Each path is a new rotation, seen through one point. The rows after it are directions, each followed by how far the rotation turns it, in degrees each step (0 if it stays put).
Each turn is a multiple of 5 degrees from 10 to 175, or 0.
Each row of a path follows its step; steps can be skipped.
Path 1:
step 1: [-1.83  0.63  5.06  0.09  1.10 -0.55 -2.12  1.31 -1.92 -0.93 -4.68 -2.26
  1.43  1.17  0.79  0.01  0.87 -2.22  0.34  0.41  1.29 -1.61 -2.18  4.11
 -1.33 -0.24  1.80 -2.77 -0.36  3.51 -5.61  4.63 -1.49 -1.30  1.63  0.56
 -2.05  6.16]
step 2: [ 1.83 -0.05  2.66  2.82 -0.45 -1.94  2.12 -2.77  0.55 -2.44  0.00 -2.34
 -4.62 -2.45  1.34 -2.76 -1.61 -3.52 -8.50  1.37  0.38 -0.47  0.47 -4.19
 -1.33  0.91  1.17 -0.15  0.06  1.96 -1.51 -0.79 -0.31  1.15 -2.74  2.89
  4.48  0.23]
step 3: [-1.51  0.42  4.67  1.99 -1.82  1.10 -3.84 -1.20  6.71 -2.47  1.59 -0.03
 -1.76  2.31 -1.45  0.10  2.39  0.63  1.43  2.36  0.41  4.47  0.14 -1.43
  0.29 -3.78 -2.57  0.58  1.25  3.38  1.00  4.42 -3.13  1.35  2.54 -3.12
  0.30  1.51]
step 5: [-1.08  3.43 -0.13  0.48  5.33 -0.01 -0.30  2.29  1.45  5.48  0.25 -3.01
 -0.51  1.59 -2.63 -3.04 -4.58  2.78  1.97  1.91 -2.87  0.39  1.69 -3.69
 -2.96  2.12  1.13 -0.90 -1.93  2.96  0.44  4.46 -3.65  0.41 -0.52 -1.27
 -0.38  2.54]
step 8: [ 3.43 -0.91  0.65  2.83  0.30  0.78  3.59 -0.32 -2.51  4.63 -1.35 -1.69
 -0.67 -3.59  6.76 -2.42  0.26 -2.20 -2.56 -0.87  2.60 -0.40 -1.55 -0.73
  3.55 -2.03 -2.56 -2.06 -1.75  2.53 -2.11  0.45 -4.03  1.77  0.19 -2.87
 -1.20 -3.10]
step 9: [-0.61 -1.11  0.76  2.21  2.42 -2.77 -6.89  5.47  2.04 -0.70 -1.35 -0.61
 -3.44  1.70  2.01  2.58  0.24  2.61 -1.68 -1.65  2.56  2.27 -3.61  2.24
 -1.15  0.27  1.95 -0.11 -1.48  2.69 -2.80  5.36 -0.87 -0.09 -1.06  2.20
  2.38 -1.16]
step 10: [ 4.56  0.12  1.64  0.49 -1.29  3.00  1.61 -0.57  1.75 -4.08  0.37  0.41
 -0.52 -0.54  1.26 -5.64  3.02 -2.27 -2.01  2.77  1.10 -3.13  2.55  1.34
 -0.24  0.41  3.19  2.90  0.82  4.97 -0.92  2.12 -1.35  0.17 -4.08  4.03
 -3.36 -2.06]
step 11: [-3.85  0.10  2.86 -2.48  3.53 -2.00 -1.26 -0.02  0.78 -0.07  0.73 -5.01
  3.49  1.38 -2.73 -1.35  3.98  0.69 -1.84  4.13  0.77  4.50  0.79 -1.86
 -1.41 -0.58 -4.62  0.02  0.60  0.45 -3.92  1.42 -3.14  4.39 -0.62  1.17
  1.49 -0.10]
step 12: [ 4.58 -1.41  0.91  1.60 -2.21  0.76 -0.29  0.34  1.19  0.47  2.49 -5.79
 -3.06  1.60 -3.05  0.30  3.14 -0.18 -5.08 -2.12 -0.83 -1.27  2.88 -1.82
  4.80  2.56  1.77 -3.18 -2.13 -1.02  3.52  2.44  0.04  3.08  0.68 -1.73
 -2.88  0.26]
Speeds:
[ 0.44  0.24 -0.71 -1.23  1.55  0.03 -0.32  0.64  0.58  1.11  0.29 -0.09
  0.30  0.98 -1.14 -0.82  1.38 -0.17  0.49 -0.53 -0.55 -0.96  1.63  0.13
 -0.49  0.26 -0.36 -0.92 -0.08 -0.67  0.54 -0.91  0.65  1.50 -0.90 -0.64
 -0.40  0.75]
55
[-1.14 -0.27  0.53 -0.15 -0.29  1.07 -0.88  0.62 -0.57  0.59  1.55  1.01
 -0.20  0.21 -0.87  0.39  1.13  0.55 -1.02 -0.42  0.84 -0.71 -0.71  0.73
  0.32  0.05 -1.34 -0.82 -0.57 -0.63 -2.02 -0.23 -0.01 -0.81  0.91  0.40
  0.32  0.56]
140
[ 0.57 -0.40 -0.29 -0.18  0.49 -1.55 -0.25  0.12  0.64 -0.15 -1.01  1.16
 -1.02 -0.65  1.36  0.41  0.03 -0.52 -0.98 -0.06 -0.43 -1.78 -0.11  0.40
 -0.29 -2.22 -0.81  0.35 -0.16  0.53 -0.10 -0.05  0.33  0.37  1.02 -0.33
  0.46  1.28]
55
[-0.52  0.36 -1.07 -0.16  0.34  0.28 -0.01  0.57 -0.76  2.54  0.84  1.58
  0.00  0.84  1.11  0.35 -1.04 -0.02  0.47  0.03  0.03  0.10 -0.35  1.09
  0.96 -0.92  0.50  0.62  0.05  0.73  0.48 -0.18 -0.48  0.61 -0.78  0.62
  0.11 -1.37]
35
[-0.76 -0.64 -0.65 -0.24  0.03  0.97  0.28  0.16 -0.27 -0.05 -0.99 -1.01
  1.22  0.71  1.10  0.42  0.20  0.99 -1.46 -0.54 -0.45  0.69  0.26  0.06
  1.41 -0.49 -1.61 -0.74 -0.30 -0.02  1.29  0.69  0.49  0.02  0.85 -1.38
 -0.82 -0.59]
90
[-0.12 -0.48 -0.26 -0.73  1.43  1.40 -0.39 -0.72 -0.55 -1.37  1.10  0.82
 -0.19 -1.09  0.55 -1.01 -0.68  0.14  1.08  0.57  0.05  0.15  0.45 -0.69
  0.05 -0.68 -0.01 -0.53  0.13  0.58 -0.82 -0.27 -1.57  0.58  0.63 -1.89
 -0.20 -0.44]
140
[-0.55 -0.67 -0.28 -0.40 -1.50  0.13  0.05  0.22  0.74  0.26  1.34 -1.48
 -0.17  0.68  0.97  0.40 -0.53  0.76  1.15 -0.14 -0.70 -0.75 -0.35  1.24
 -1.26  1.03 -0.32  0.19  1.05  1.29 -0.15  0.62 -0.38  0.96  0.72 -0.49
 -0.03  1.22]
170
[-0.34  2.69 -1.35 -0.11 -0.44  0.13 -0.87  0.41 -0.78  0.04  0.41 -0.23
 -0.33  0.12  0.81  0.13  1.70 -1.63  0.05  0.90 -0.02  0.03 -0.14 -0.37
 -0.08  0.30  0.62  0.52  0.05 -0.30  0.34  1.20 -0.12 -0.70  0.89 -1.07
 -0.37  0.49]
175
Path 2:
step 0: [-2.75 -0.44  0.11  3.35  1.21 -1.28 -3.66 -1.17  4.89  0.65  0.02 -2.54
 -0.99  1.51  0.25  1.63  1.87  3.86  2.82 -0.16  1.42 -1.24 -1.10  3.88
 -0.66  2.63 -3.91  0.60 -0.81  1.00  0.83 -0.44  0.24 -1.85  2.13  0.44
  0.69  7.97]
step 1: [ 1.17  0.90  2.01  3.23 -0.67 -0.75 -2.52  0.11  0.99 -0.16  4.19 -0.12
  3.08 -4.13 -0.50 -3.08 -5.90  0.59 -2.78  1.31 -3.25 -4.35  0.77  0.79
 -4.67  0.27  0.90  2.64 -0.29 -0.73 -2.32 -1.69  0.53  3.24  2.43 -1.02
  0.85  3.51]
step 2: [-0.70  1.16  1.82  1.46 -0.01  5.44  1.94  1.77 -1.37  0.26  1.89 -2.95
  4.59 -0.99 -4.71  2.59  5.74  0.60  1.18 -2.37  1.61 -2.74 -1.44  0.91
 -2.62  2.91 -0.51  3.88  2.17 -0.82 -1.72 -1.87 -0.88  2.22  1.26  1.41
  1.83 -0.42]
step 3: [ 2.48  2.18 -1.28  1.98 -0.12 -4.09 -0.55  0.76  4.00 -2.76  5.50 -3.45
  2.75 -0.63  0.49  5.27  1.14 -0.82 -0.14  1.51 -0.64  1.39  0.45  2.46
  1.42 -0.72  0.17 -2.62  0.45  1.77 -1.80 -1.41  0.48  1.69 -1.89  3.17
  6.05 -0.47]
step 4: [-1.57 -1.38  0.40  3.82 -1.89 -0.35  0.81  1.83  1.62  1.95  4.04  3.87
 -0.54 -2.57 -2.80 -0.35  1.41 -1.78  1.33  2.64  2.61  1.45  3.00 -0.88
 -0.05  3.34  2.76 -0.84  2.31  3.30  2.60 -1.29  4.93  5.55  0.28 -2.58
 -0.14 -0.90]
step 5: [ 3.67 -1.01  0.75 -4.22  0.73 -0.65 -2.12  2.97 -0.39  3.44  0.59 -2.10
  4.04  4.37 -4.16 -2.15 -0.12  3.33  1.51 -1.28  2.66  2.78 -3.37 -1.20
  0.84 -2.11  1.72  0.40 -0.52  3.19  0.05  0.47  4.56  3.50 -0.65  0.34
  2.29 -0.72]
step 7: [ 2.08 -0.02 -0.17  2.30  1.86  1.15 -3.30  1.66 -1.75 -3.33 -3.86  4.15
  2.90 -1.50 -4.06 -0.09 -6.08 -2.35  0.76 -0.84  1.92  0.25  2.45  1.18
 -1.45 -3.13  2.97 -0.61  0.26 -1.73  0.17  1.75  0.29  4.34 -1.68  1.58
 -1.75 -2.81]
step 10: [-2.16  3.01  1.38 -1.54  1.73  0.14  1.77  1.18 -0.09 -3.57 -1.30  3.95
 -2.28  1.90 -1.38 -0.59 -0.01  0.42  3.65 -5.36  2.60 -1.75  0.55 -0.53
 -1.68  2.23 -0.87 -2.57  3.44  0.47  1.83 -1.57  1.71  2.18  2.40 -2.71
 -6.44  2.35]
step 11: [ 0.33  3.13  0.79 -1.17  0.27 -1.79 -2.50 -0.70  1.64 -2.83  2.00 -3.01
 -1.55  3.10  0.55 -0.44 -2.56  2.74  1.75 -1.76  1.64  0.09 -3.76  4.02
 -1.10 -6.39 -1.88  3.12 -1.19  3.61 -0.28  3.48 -1.84 -0.43  2.33 -1.75
 -1.05  4.21]
Speeds:
[-0.90 -0.74  0.15 -1.36  0.59 -0.74 -0.10  0.41  0.46 -1.40 -0.40 -0.16
  0.97 -0.40  0.26 -0.39  1.02 -0.20 -0.03  1.20 -0.82  0.58  0.37  1.21
  1.27  0.26  1.29 -0.45  0.00 -0.88  1.16 -0.55 -0.35 -0.28  0.75  1.29
  0.25  1.45]
120
[-0.49  0.70  0.56 -1.39  1.21  0.55  0.01  0.09 -0.17  0.32  0.78 -0.28
  1.76 -0.18  1.02 -0.21  0.36  0.92 -0.29 -0.80 -1.08  0.10 -1.24 -1.24
 -1.12  1.11  0.86 -0.66  0.26 -0.24 -0.73 -0.72 -0.12 -0.45 -0.71  0.14
 -1.22 -0.92]
95
[-0.32 -0.88 -0.47 -0.69 -0.57 -1.05 -0.93 -0.47  0.42  0.28  0.37 -0.54
  1.04  1.91  0.67  0.17  1.12 -0.34  0.14 -1.51  0.27 -0.06  0.53  1.10
  0.27 -0.43 -0.81  1.57  0.32  0.87 -0.76 -0.03  0.13 -1.04 -1.43  0.67
 -0.20  0.19]
130
[ 0.82 -0.96  0.06 -0.46 -1.05  0.73 -1.20 -0.12  0.64 -0.40  0.17 -0.52
  0.51 -1.33 -0.32  0.35  0.04  1.84 -0.18  0.15  0.81 -1.28  0.80  0.30
  0.40  1.76 -0.07 -0.16 -0.94  0.93  0.16 -0.57  0.53  1.12 -0.61  0.82
  0.72 -0.84]
20
[ 0.98 -0.46 -0.89  0.32  0.18  0.38 -0.44 -0.77 -0.11 -0.18 -0.85  0.41
  0.45  0.34 -0.38 -1.61  0.28  0.60 -0.03 -0.40 -0.13 -0.23 -0.50 -0.37
 -0.27 -0.40  0.61  0.36 -0.92  0.97 -1.48 -0.59 -2.14  1.23  0.81 -0.18
 -0.64  1.84]
70
[-0.47  1.66 -0.87  0.13 -0.57  0.29 -1.12  1.16 -1.16  0.03 -0.87 -0.59
  0.78  1.16 -1.03  0.15  0.03 -0.74 -0.61  1.21  0.47  0.47  0.74 -0.24
  1.02 -0.27  1.05 -0.85 -0.77  0.93 -0.20 -0.95  0.51  0.04 -0.94 -0.67
 -0.92 -0.49]
25
Path 3:
step 0: [-0.80  1.33  2.96 -3.17 -4.52  4.26 -4.02  0.33  4.28  1.70 -1.30  0.33
  0.50  5.81 -0.85  2.33 -0.85  1.37 -0.34 -0.49 -1.14  2.37 -1.71 -2.56
  5.47 -0.39  0.54 -0.65 -0.16 -1.01  2.92 -0.62 -1.60  0.14 -2.07  0.16
  0.25 -2.93]
step 2: [ 0.65  5.99  5.15 -1.60 -0.77  2.79 -2.03  0.10  0.29  1.48  1.99 -0.07
 -3.07  1.04  1.57 -0.66  3.54  3.23 -3.44 -0.43 -1.16  0.54  3.70 -0.79
 -4.26 -2.51  3.48 -2.99 -1.41  1.61 -2.61  0.24  0.17 -0.66  1.26  2.28
 -0.23 -0.53]
step 3: [-3.87  2.59  1.49 -4.27 -0.49 -1.68 -1.30  0.83  0.17 -2.17  1.71 -3.76
  0.42 -0.34 -0.41  4.57  1.57 -3.18  1.21  2.56  0.30  3.84  1.18 -0.11
  2.84  1.19  4.30 -0.25 -0.52 -0.23  1.85 -2.35 -3.54  3.96  3.31  2.47
  0.23  2.40]
step 6: [-2.82 -1.90 -0.56 -2.54 -2.30 -0.16 -1.19  2.19 -1.54  0.16 -0.72  1.04
 -1.88 -0.91  0.20  1.90 -1.17 -2.15 -2.87 -2.16  1.45  5.12  3.56 -1.08
  0.08  2.37  2.76  1.67 -4.96 -4.86  0.82 -2.10 -1.01 -5.94 -1.92  0.45
 -0.28  1.14]
step 8: [ 1.37  2.75  2.41  1.87 -2.15 -1.47 -0.89  3.41  0.95 -0.19  2.40 -2.81
 -2.51 -0.58  0.48  1.31  2.47 -2.36 -0.86 -1.01 -0.16  6.33  0.88  0.21
  2.79 -1.24  1.24 -0.29  2.89 -3.27  1.49 -2.29 -1.22  3.19  1.58 -2.40
 -5.71 -2.91]
step 9: [ 2.42  2.19  0.33 -0.37 -1.34 -3.09  0.26 -1.21  1.25 -1.69  0.62 -1.74
  0.36  1.79 -3.46 -1.56  3.21  1.33 -6.18  0.86 -2.24  1.79  2.30 -3.84
 -1.96 -1.09  3.38  2.23 -1.44 -3.51 -5.22  0.11 -2.85  0.08 -0.41  2.22
  1.18  2.50]
step 10: [-1.39  4.21 -0.05 -3.72 -1.11 -0.74  5.90  3.07 -1.21 -4.64  4.56 -2.05
 -0.97  0.09 -0.32  0.02  3.54  1.16 -1.10  0.52  2.13  0.33  1.23  2.77
  0.35  0.70  2.82  1.56 -0.06  2.40  2.64 -1.63  1.41  0.12  1.22  2.98
  3.21 -2.78]
step 11: [ 0.56  1.31  3.55 -1.58 -3.40  4.23  0.13  0.79 -1.31 -3.37  1.43 -0.11
  2.16 -2.56 -1.82  5.95  0.61 -2.81 -1.94  1.37  3.73  0.86  2.02 -2.62
  1.99  0.01 -0.74  3.14  2.09 -3.20  0.29 -0.52 -1.08 -3.41 -2.94 -2.27
 -0.61  2.22]
step 12: [ 2.11 -2.16  2.05 -3.11 -2.47 -2.40  1.71  0.75  1.31 -2.66  1.52 -2.55
 -2.11  5.86 -1.21 -2.39  1.78  0.68 -0.56 -0.18 -1.22 -2.14 -2.30 -0.16
  4.72 -1.73 -1.08 -1.17 -3.72 -4.56  2.21  0.10 -0.58 -2.89 -3.14 -2.10
  1.69  1.27]
Speeds:
[ 0.98  1.01  0.44 -0.30  1.26 -0.02  0.69  0.52 -0.41 -0.66  0.54 -0.63
  0.44 -0.24 -0.77 -0.05 -0.67  0.72  0.67  0.61 -0.29  1.11  0.55  0.56
 -0.33 -0.08  0.92 -1.10  1.41  0.05 -2.14 -0.02 -0.51  1.28 -0.19  1.53
 -0.39  0.28]
55
[ 0.17 -0.85  0.51 -0.49 -0.07  0.48  0.23  1.66 -0.66  0.98 -0.71 -0.06
  1.15  0.22 -0.53  0.43 -0.73  1.21  0.77  0.50 -0.38 -0.08 -0.04  0.28
  0.82  0.57 -0.10 -1.49 -0.66 -0.80 -0.19 -0.26  0.81 -2.09 -1.28 -0.53
 -0.48 -0.97]
60
[-0.65 -1.36 -0.75 -0.11 -0.76  0.15 -1.37  1.05 -0.41 -1.47 -1.04  0.84
 -0.02  0.52  0.05 -0.34 -0.02  1.37  0.02  1.07  0.88  1.00  0.66 -0.85
  0.02 -0.34  0.52 -0.45  0.52 -0.64 -0.04 -0.23  0.23  1.29  0.40 -1.22
  0.84  1.19]
130
[ 0.45 -0.44 -0.33 -0.73  1.32  1.11  0.57 -0.47  1.03 -0.65  0.55 -0.19
  1.36 -0.43  0.48  0.65  1.20  0.27  1.02 -0.68  1.06 -1.19 -0.05  0.59
 -0.25 -0.17  0.40  0.59 -0.31 -1.33 -0.21 -2.13  0.10  0.06 -0.27 -0.38
  1.01  0.67]
55
[-0.37  0.32 -0.87 -0.26  1.09  0.24  0.16 -0.34 -0.10  0.65  0.77  0.26
  0.80 -0.79 -0.42  0.10 -0.11  1.08 -1.63 -0.65 -0.27  1.46 -0.08 -0.64
 -0.67  0.37 -0.38  0.01  0.30 -0.21  1.62  0.58  0.98  0.83 -2.01  0.39
  1.39 -0.47]
80
[ 0.82  0.13  0.36 -0.59 -1.15  0.28 -0.59  0.72  0.39  0.88 -0.67  0.20
 -0.01 -1.10 -0.63  1.68  0.81  0.86  1.15 -1.14 -0.48  1.64 -1.08  1.06
 -0.24 -0.25  0.11  1.07  1.07  0.97  0.47  0.21 -0.69 -0.29  0.69 -0.44
  0.41  0.43]
135
[-0.05 -1.01 -1.41 -0.88 -0.24  0.16 -0.26 -0.62  1.21 -0.08 -0.82 -0.67
  0.07  1.25 -0.78  0.17 -0.12 -0.58  0.06  0.38 -0.60  0.49 -0.96  0.75
 -0.01  0.70  2.07  0.30 -1.59 -0.47  0.16  1.09 -0.77  0.30 -0.90  1.11
 -0.37  0.55]
120
Path 4:
step 1: [ 3.19  2.25 -0.94  4.44 -1.72 -1.55  2.60 -0.15  2.88 -3.74  0.02  0.47
 -4.36 -3.79 -4.37 -2.11  2.37 -2.94  2.74 -0.58 -0.35  0.79  4.91  2.02
 -0.50  1.37 -0.32  1.75 -1.40 -1.25 -2.13 -0.83  0.99  2.16  0.23  0.30
  3.76  4.32]
step 2: [ 0.78  2.42  0.38 -0.01 -0.56 -2.88  3.15 -2.71  0.75 -0.61 -1.94 -1.57
  3.54  2.30 -5.03  3.36 -1.78 -1.18  0.43  0.69  2.25 -1.28  4.86  0.71
 -0.50 -1.53 -1.22  3.39  0.94 -4.70  0.46  5.43 -0.03  1.69  2.84 -1.93
  2.29 -3.28]
step 3: [ 1.99 -2.88  2.29 -0.83 -3.59 -5.75 -1.30  0.17  3.70  1.98  0.82 -1.09
 -0.47  0.63 -2.58  5.15  1.75 -1.55  3.67  2.48  1.23 -0.66 -2.86 -2.09
  0.93 -2.49  2.66  2.22  3.66 -4.34 -1.30 -4.11 -0.80 -0.26 -0.47  1.26
  1.88  0.22]
step 5: [ 3.22 -1.01 -0.29  0.74  2.86 -0.20 -2.46 -1.31 -0.06  1.70  0.50  2.75
  5.79  3.38 -1.58 -0.66 -1.33 -0.10 -0.59  3.34  7.61 -1.42  2.84 -0.38
  1.25 -0.94  0.86  2.21  4.16  0.98  0.01  3.33 -2.34 -0.90  0.24 -3.34
  2.07 -2.03]
step 6: [-1.21 -3.95  1.61  2.15  0.31 -2.54 -3.15 -0.04  3.28 -2.66 -1.01  4.66
 -0.83 -0.13 -3.38 -3.31 -0.19  0.74  0.68  0.20  3.11 -3.72 -3.60 -2.46
 -2.01 -0.30  1.80  0.25  3.30 -2.62 -2.66 -5.14 -1.75 -0.81 -1.66 -0.59
  2.05  3.53]
step 9: [-0.11 -0.21 -2.00  2.80  0.31 -2.87 -3.00  1.81  1.80 -2.03  0.13  3.23
 -2.51 -1.39 -6.78  0.07 -2.12  1.03  4.91 -0.06 -2.70 -0.51  0.32 -3.86
 -0.74  0.19  3.00 -3.81 -2.88 -1.25 -2.33 -3.02  2.18  0.36 -4.06  0.39
  2.11 -0.97]
step 10: [ 2.44  0.85 -1.60  1.09 -0.66 -1.33  3.50 -1.13 -1.56  2.22 -1.21 -1.51
 -0.87  1.41 -4.61 -2.62 -0.74  0.18 -0.33  3.89 -2.22 -3.96  7.33 -2.14
  2.76  5.06 -0.19  1.32 -0.76 -0.48  1.14  1.22  1.84 -3.31 -2.60 -0.79
 -0.64 -2.85]
step 11: [ 5.98 -6.57  4.61  0.25 -3.83 -0.05  0.51 -3.07 -1.01 -0.95 -0.93 -1.07
  3.81 -2.46 -2.26 -0.26 -0.55  1.10  1.24  2.95  0.11  2.70  3.31 -4.70
 -0.07 -0.30  0.60 -1.28  3.30 -1.96 -2.36  0.57 -0.43  0.40  0.22  0.62
  1.24 -0.10]
step 12: [-2.04 -1.93  0.14  5.17 -1.95 -0.47  1.27  0.00  0.69 -1.07  2.62  3.61
 -3.55 -1.21 -5.96 -0.75  4.20 -2.61  1.47  2.83 -2.10  3.01  0.32 -4.41
 -1.53 -1.45 -0.77  0.42 -2.10 -1.93  0.42 -1.53 -0.10  2.57  1.96 -3.40
  3.06 -1.65]
Speeds:
[ 0.33  0.37  0.70 -0.53  0.06  1.03  1.06  1.10  0.04 -0.72  0.52 -0.30
  0.87  0.33  0.30 -1.47  0.66 -1.15 -0.73  0.74  1.07 -1.07 -1.07  0.29
 -1.68  0.34 -0.28 -1.05 -0.98 -0.27 -0.49 -0.47  0.22  0.65  0.18 -0.03
  1.67 -0.14]
55
[ 0.95 -0.19 -0.50 -0.47 -0.02  1.24  0.24 -1.32 -0.54 -0.51  1.12 -0.10
 -1.50  0.73  0.51 -0.15 -0.80  0.68 -0.09  0.01 -0.06 -1.56  0.70  1.30
 -0.01  0.36  0.64  0.23  0.16 -0.69  1.54  1.12 -0.32  0.05  0.75 -0.56
  0.41 -1.57]
130
[ 0.75 -1.63  0.82 -0.30  0.65  0.20 -0.48  0.05  0.03 -0.28  0.20 -0.92
 -2.29  0.18 -0.15  0.19  0.27  0.90  0.90 -1.33  0.60 -0.23 -0.52 -0.59
  0.00  0.26 -0.35 -0.23  0.61  0.82 -1.70 -0.02 -0.06  1.42 -0.08  1.01
  0.89  0.48]
135
[ 0.94 -0.01  1.38 -1.00  1.24  0.13 -0.51  0.96  0.11  0.42 -0.50 -0.57
  0.87  0.47 -1.11  0.16 -0.07  1.09 -0.09  0.13 -0.84  1.18  0.38  1.39
 -1.06 -0.01 -0.35 -0.93  1.23 -0.56  0.03  0.06 -1.57  0.35 -0.09 -1.35
 -0.52 -0.35]
125
[ 1.17  1.57  0.20 -0.02 -0.08 -0.05  0.18  0.48 -1.02 -0.09 -0.90 -0.91
 -1.18 -0.03  0.78 -1.29  0.37  0.24 -0.86  1.22 -0.66  0.15  0.82  0.99
  0.25  0.02  0.36  1.67  0.47  0.58 -1.03  0.20  1.29  0.20 -0.96 -0.42
 -0.23  1.07]
120
[-0.43 -1.38  1.11 -0.15  0.45 -0.47  0.14  0.47  0.45  0.93  0.09  0.27
  0.57 -0.20  0.45  0.62  0.55  0.02  0.34  1.15  1.04  0.38 -0.23  1.59
  0.60  2.42 -0.01  1.28  0.37  0.52  0.70 -0.07  0.97 -0.27 -0.44  0.89
  0.31 -1.07]
140
